In the data rows, 128 means zero.
Here is a table of points, one per row:
[176,119,148,120,104,67,132,181,176,62,132,68,125,148,121,115,145,150,128,172,198,151,98,125,103,104,115,176,157,153,126,82,108,95,155,117,179,159,150,82,147,140,139,107,148,126,125,116]
[126,150,107,186,143,105,102,134,94,135,154,131,100,175,93,186,128,121,145,102,104,111,116,166,162,165,105,124,153,108,114,131,182,158,126,102,109,119,116,116,162,101,160,157,144,92,110,82]
[118,154,98,178,129,117,92,132,109,137,146,134,83,171,85,62,132,116,136,104,98,123,107,164,156,164,101,125,154,115,107,135,181,153,122,101,99,118,98,113,167,119,150,159,132,73,101,74]
[102,118,36,114,101,108,121,87,117,142,182,80,95,177,170,105,76,88,192,72,103,151,204,123,86,93,156,83,128,176,154,171,121,102,115,131,98,138,211,168,80,137,69,156,118,160,164,116]
[139,143,122,186,145,100,119,132,69,132,166,131,111,157,107,173,113,140,151,96,110,96,128,167,175,176,109,121,157,106,120,130,187,158,133,101,118,125,126,115,149,75,171,160,158,116,124,82]
[107,94,101,149,170,125,129,154,152,67,115,171,121,88,61,102,164,164,98,144,92,67,183,79,109,105,79,144,85,91,179,138,106,165,85,175,103,161,177,149,118,76,120,170,153,144,111,139]
[100,105,150,147,112,166,65,156,103,152,177,167,189,113,153,151,147,144,171,108,141,130,122,161,153,125,143,139,150,118,131,139,136,172,131,105,122,154,106,104,106,187,148,82,116,155,171,137]
[99,96,145,150,169,130,115,153,137,93,102,159,100,75,214,155,133,170,81,108,120,82,154,166,90,118,190,142,119,94,161,137,82,170,184,181,120,177,148,163,111,109,103,163,129,143,93,136]
[107,89,131,108,177,98,144,153,146,101,136,90,171,105,93,98,185,138,125,137,119,103,104,90,147,99,101,135,102,90,78,105,141,149,117,179,119,148,102,154,120,118,137,97,174,140,130,135]
[190,99,127,116,87,89,101,166,178,119,114,164,103,132,91,111,123,131,105,73,145,147,83,125,86,134,177,185,143,101,105,67,121,75,121,121,189,132,126,83,139,87,121,95,117,111,100,112]
[104,90,138,104,169,84,159,155,143,120,146,95,185,117,103,98,187,131,133,140,133,111,108,87,159,100,109,133,122,95,85,109,145,151,130,185,126,139,118,157,113,136,145,101,173,136,138,141]
[96,91,150,111,160,76,168,154,128,133,151,95,198,127,107,96,189,130,137,139,140,125,119,84,166,100,117,134,140,87,99,108,142,140,139,190,128,126,128,157,96,155,153,103,167,134,143,139]
[116,166,99,83,164,146,140,136,115,166,147,116,91,95,176,169,126,114,137,151,108,109,138,85,167,145,147,127,136,145,153,131,158,100,164,104,114,81,150,111,131,119,77,99,149,142,135,76]
[158,121,165,127,101,85,146,75,168,101,147,87,124,153,136,115,135,115,141,171,168,150,170,127,115,76,128,191,160,166,136,78,82,101,183,116,168,180,161,187,131,166,156,100,154,133,137,114]
[98,156,186,87,159,154,122,134,117,153,127,119,117,131,150,167,121,138,121,150,110,86,122,82,181,144,116,124,159,153,138,134,178,88,140,93,117,88,128,142,72,87,42,96,141,96,122,84]
[144,121,172,114,96,92,157,76,154,109,152,92,114,161,148,119,127,98,151,164,157,147,174,129,112,60,134,199,151,186,139,73,93,111,83,120,153,159,170,183,113,185,164,93,149,145,138,114]
[111,86,117,157,174,117,131,147,159,72,123,78,135,91,80,101,169,153,109,141,94,77,85,89,119,108,89,138,50,82,193,145,131,155,99,176,95,158,86,150,120,91,129,88,163,141,113,130]
[114,97,121,147,151,142,97,153,110,118,84,152,155,90,175,146,54,150,56,116,144,111,143,158,136,118,169,144,146,108,146,131,122,193,155,184,131,169,135,99,70,147,82,157,65,155,64,134]
[175,128,98,122,87,153,162,82,149,115,91,160,130,154,127,136,139,175,119,75,174,149,101,124,112,152,131,80,91,117,75,172,82,127,177,119,166,79,105,187,148,81,120,86,115,133,94,145]
[121,121,60,114,104,118,123,81,94,159,208,73,99,171,91,142,78,101,66,87,99,155,58,126,80,100,95,84,122,164,163,164,114,114,130,124,113,129,54,167,98,128,84,160,96,161,178,153]
[104,152,160,84,156,162,117,134,120,157,119,116,121,134,141,165,116,151,107,151,105,73,113,73,166,143,116,126,165,158,136,134,177,78,137,88,113,95,122,142,76,73,209,164,139,84,113,91]
[181,129,99,115,96,155,104,80,153,109,98,158,126,152,139,143,148,170,126,183,179,153,99,123,109,160,135,81,114,98,82,179,79,125,78,123,178,88,112,77,150,98,120,97,131,131,103,149]
[108,98,112,144,149,149,90,154,99,124,55,153,163,94,168,154,94,153,207,113,142,115,137,161,142,120,155,143,148,104,139,134,131,180,150,95,133,161,126,104,78,156,170,165,58,151,195,136]
[104,166,163,170,87,126,208,139,114,148,128,135,120,124,148,84,112,84,109,104,104,146,140,167,99,157,53,125,112,123,91,132,157,128,93,102,111,108,144,115,180,158,130,154,62,79,70,182]
[168,129,93,118,99,144,150,84,132,140,83,162,132,157,115,144,135,153,118,88,159,157,91,123,107,132,123,89,57,133,63,168,102,121,164,121,159,98,90,179,139,85,105,172,99,148,82,143]
[180,115,139,122,102,74,127,173,185,82,132,183,123,147,117,111,135,172,119,180,173,156,91,127,102,110,106,178,155,139,120,77,123,87,146,119,186,152,144,84,145,127,132,103,148,122,120,115]
[127,133,140,74,139,165,99,139,107,149,103,110,131,164,115,174,88,178,95,153,89,86,166,167,154,135,104,128,169,171,123,132,177,87,113,198,100,95,97,140,139,116,177,154,105,44,100,84]
[123,153,149,79,146,167,111,135,118,155,111,116,121,147,130,170,104,154,109,153,96,66,99,176,170,134,106,127,164,165,130,130,179,82,125,201,112,92,113,137,108,92,191,161,129,69,110,90]
[162,122,159,123,108,64,139,64,174,87,139,80,133,148,126,111,144,135,134,162,185,146,167,124,110,87,120,184,155,161,130,78,100,95,171,122,172,174,149,64,135,150,146,103,151,128,130,114]
[103,105,117,149,128,188,193,75,143,151,139,85,210,131,127,155,193,120,143,108,113,174,87,170,170,138,127,146,157,135,117,139,119,156,103,103,98,137,188,97,117,129,124,101,169,160,145,139]
[125,179,145,181,129,132,173,141,108,150,107,130,121,107,127,87,77,66,76,94,107,157,126,70,111,157,187,130,66,133,67,130,107,118,64,105,114,104,126,115,178,190,121,167,102,111,177,174]
[102,108,140,150,82,174,51,156,125,167,158,168,203,116,144,149,167,129,161,111,137,148,120,162,163,127,139,145,153,128,126,139,134,162,121,105,105,143,93,108,114,165,138,95,145,164,164,133]
[104,97,102,144,128,163,81,151,80,128,193,163,181,98,163,145,124,148,189,114,149,120,124,157,151,123,152,145,150,113,136,137,134,169,140,105,131,156,115,103,96,172,157,173,88,150,183,137]
[107,165,81,86,161,145,127,139,117,164,134,118,109,106,160,166,128,127,126,156,111,94,132,87,174,142,145,125,155,154,145,129,172,91,150,97,121,84,141,146,103,104,63,98,150,115,126,83]
[187,133,141,116,108,190,126,80,181,74,111,168,116,145,152,145,144,119,143,167,176,157,168,122,93,203,146,69,140,82,106,52,116,136,109,129,187,112,118,86,146,128,135,103,156,117,122,151]
[131,178,118,80,156,135,150,136,92,159,169,135,99,68,95,180,108,96,156,152,97,133,166,89,151,149,160,128,115,145,163,131,122,106,189,107,91,92,91,112,159,144,99,101,140,161,141,199]
[129,186,129,70,143,139,155,136,77,156,82,131,117,84,111,65,90,85,171,155,91,137,103,92,135,154,165,127,98,133,177,129,94,114,206,105,100,99,108,111,171,158,108,101,135,142,154,182]
[107,99,136,151,167,139,105,152,121,106,91,158,126,85,191,151,98,158,65,109,132,99,151,160,116,110,178,138,133,99,153,137,102,177,176,184,124,175,141,95,91,128,94,161,101,148,79,135]
[193,135,109,113,101,170,116,81,173,92,106,158,124,147,143,139,147,140,130,173,197,152,166,123,104,177,142,76,131,76,96,190,104,128,98,123,184,103,113,81,154,114,129,98,150,124,114,148]
[133,119,188,119,89,96,100,86,144,122,160,88,115,154,153,114,119,84,161,166,143,150,175,127,108,57,144,56,144,203,147,57,106,106,98,120,136,151,181,174,99,169,171,166,144,152,146,111]
[108,107,127,151,93,188,212,169,132,165,148,81,198,129,139,150,179,128,157,109,130,161,118,166,167,131,133,141,158,132,122,139,126,163,110,105,96,145,77,98,112,144,131,101,158,161,151,131]
[96,92,154,143,180,132,119,152,141,91,109,161,82,73,44,99,140,172,94,143,123,76,172,177,82,117,65,139,105,93,166,140,83,164,75,171,114,168,166,156,109,100,103,160,140,150,103,134]
[120,177,110,81,154,145,146,139,100,165,155,136,89,80,84,175,121,102,144,152,104,121,148,87,161,147,154,121,127,137,153,133,136,102,179,110,104,89,166,112,149,138,88,98,137,163,142,68]
[113,85,122,106,177,109,138,149,149,90,129,86,148,96,86,103,176,146,121,142,106,88,96,91,135,102,93,137,75,86,66,97,134,158,106,174,101,160,96,153,118,102,132,95,167,145,120,134]
[110,154,78,174,115,118,82,136,109,145,136,133,100,155,170,73,132,104,118,103,93,137,157,163,139,163,80,124,128,114,102,132,170,141,109,102,93,115,164,117,179,129,146,152,116,50,96,70]
[127,187,135,192,142,134,165,138,96,160,95,133,120,95,122,84,68,79,186,158,103,149,111,80,124,153,175,127,74,136,190,130,77,114,48,113,115,99,112,117,176,168,112,92,114,123,156,174]
[114,115,210,117,97,100,110,88,137,133,173,91,102,165,158,108,98,55,170,171,118,155,184,120,94,79,149,73,137,191,148,192,115,110,115,124,123,144,192,169,74,147,187,158,129,161,156,112]
[91,163,175,174,96,124,61,135,116,148,130,123,104,144,154,84,130,98,115,100,103,145,147,158,126,158,69,127,123,120,96,131,167,136,103,106,106,108,156,116,183,138,130,154,93,58,88,199]
[139,120,72,120,104,119,134,83,87,158,49,171,110,174,100,142,112,110,85,89,125,154,73,125,96,108,98,84,103,157,173,165,120,115,137,125,125,121,69,169,116,116,90,155,71,156,200,143]
[115,177,156,172,117,125,189,139,116,147,116,128,119,115,131,82,109,83,90,105,105,162,132,177,77,157,206,128,87,126,82,132,145,127,76,105,114,98,134,118,182,158,123,157,65,89,192,176]
[190,115,138,113,102,81,114,168,182,99,121,168,117,132,109,113,130,161,118,58,161,153,95,121,87,121,95,184,154,120,114,75,121,85,132,120,192,137,131,83,145,111,128,101,140,118,114,112]
[154,125,82,111,103,130,144,84,116,150,71,165,127,168,107,140,130,128,102,82,147,159,80,122,109,123,117,83,74,141,192,167,120,114,146,121,149,109,80,177,133,103,105,162,68,154,66,145]
These points spread out most along one direction. Take the direction at right angles to it along which they spread out most. Go by this last direction. How far along it is each point below, from 0 to 99? 50 is the average, and the first point above lies past it. One standard deviation of the points above along it is 16.
[121,121,60,114,104,118,123,81,94,159,208,73,99,171,91,142,78,101,66,87,99,155,58,126,80,100,95,84,122,164,163,164,114,114,130,124,113,129,54,167,98,128,84,160,96,161,178,153] -> 61
[99,96,145,150,169,130,115,153,137,93,102,159,100,75,214,155,133,170,81,108,120,82,154,166,90,118,190,142,119,94,161,137,82,170,184,181,120,177,148,163,111,109,103,163,129,143,93,136] -> 28
[123,153,149,79,146,167,111,135,118,155,111,116,121,147,130,170,104,154,109,153,96,66,99,176,170,134,106,127,164,165,130,130,179,82,125,201,112,92,113,137,108,92,191,161,129,69,110,90] -> 32
[107,99,136,151,167,139,105,152,121,106,91,158,126,85,191,151,98,158,65,109,132,99,151,160,116,110,178,138,133,99,153,137,102,177,176,184,124,175,141,95,91,128,94,161,101,148,79,135] -> 30
[96,92,154,143,180,132,119,152,141,91,109,161,82,73,44,99,140,172,94,143,123,76,172,177,82,117,65,139,105,93,166,140,83,164,75,171,114,168,166,156,109,100,103,160,140,150,103,134] -> 25
[187,133,141,116,108,190,126,80,181,74,111,168,116,145,152,145,144,119,143,167,176,157,168,122,93,203,146,69,140,82,106,52,116,136,109,129,187,112,118,86,146,128,135,103,156,117,122,151] -> 69
[180,115,139,122,102,74,127,173,185,82,132,183,123,147,117,111,135,172,119,180,173,156,91,127,102,110,106,178,155,139,120,77,123,87,146,119,186,152,144,84,145,127,132,103,148,122,120,115] -> 60
[193,135,109,113,101,170,116,81,173,92,106,158,124,147,143,139,147,140,130,173,197,152,166,123,104,177,142,76,131,76,96,190,104,128,98,123,184,103,113,81,154,114,129,98,150,124,114,148] -> 68
[175,128,98,122,87,153,162,82,149,115,91,160,130,154,127,136,139,175,119,75,174,149,101,124,112,152,131,80,91,117,75,172,82,127,177,119,166,79,105,187,148,81,120,86,115,133,94,145] -> 64
[110,154,78,174,115,118,82,136,109,145,136,133,100,155,170,73,132,104,118,103,93,137,157,163,139,163,80,124,128,114,102,132,170,141,109,102,93,115,164,117,179,129,146,152,116,50,96,70] -> 51
[176,119,148,120,104,67,132,181,176,62,132,68,125,148,121,115,145,150,128,172,198,151,98,125,103,104,115,176,157,153,126,82,108,95,155,117,179,159,150,82,147,140,139,107,148,126,125,116] -> 63
[111,86,117,157,174,117,131,147,159,72,123,78,135,91,80,101,169,153,109,141,94,77,85,89,119,108,89,138,50,82,193,145,131,155,99,176,95,158,86,150,120,91,129,88,163,141,113,130] -> 20
[158,121,165,127,101,85,146,75,168,101,147,87,124,153,136,115,135,115,141,171,168,150,170,127,115,76,128,191,160,166,136,78,82,101,183,116,168,180,161,187,131,166,156,100,154,133,137,114] -> 70
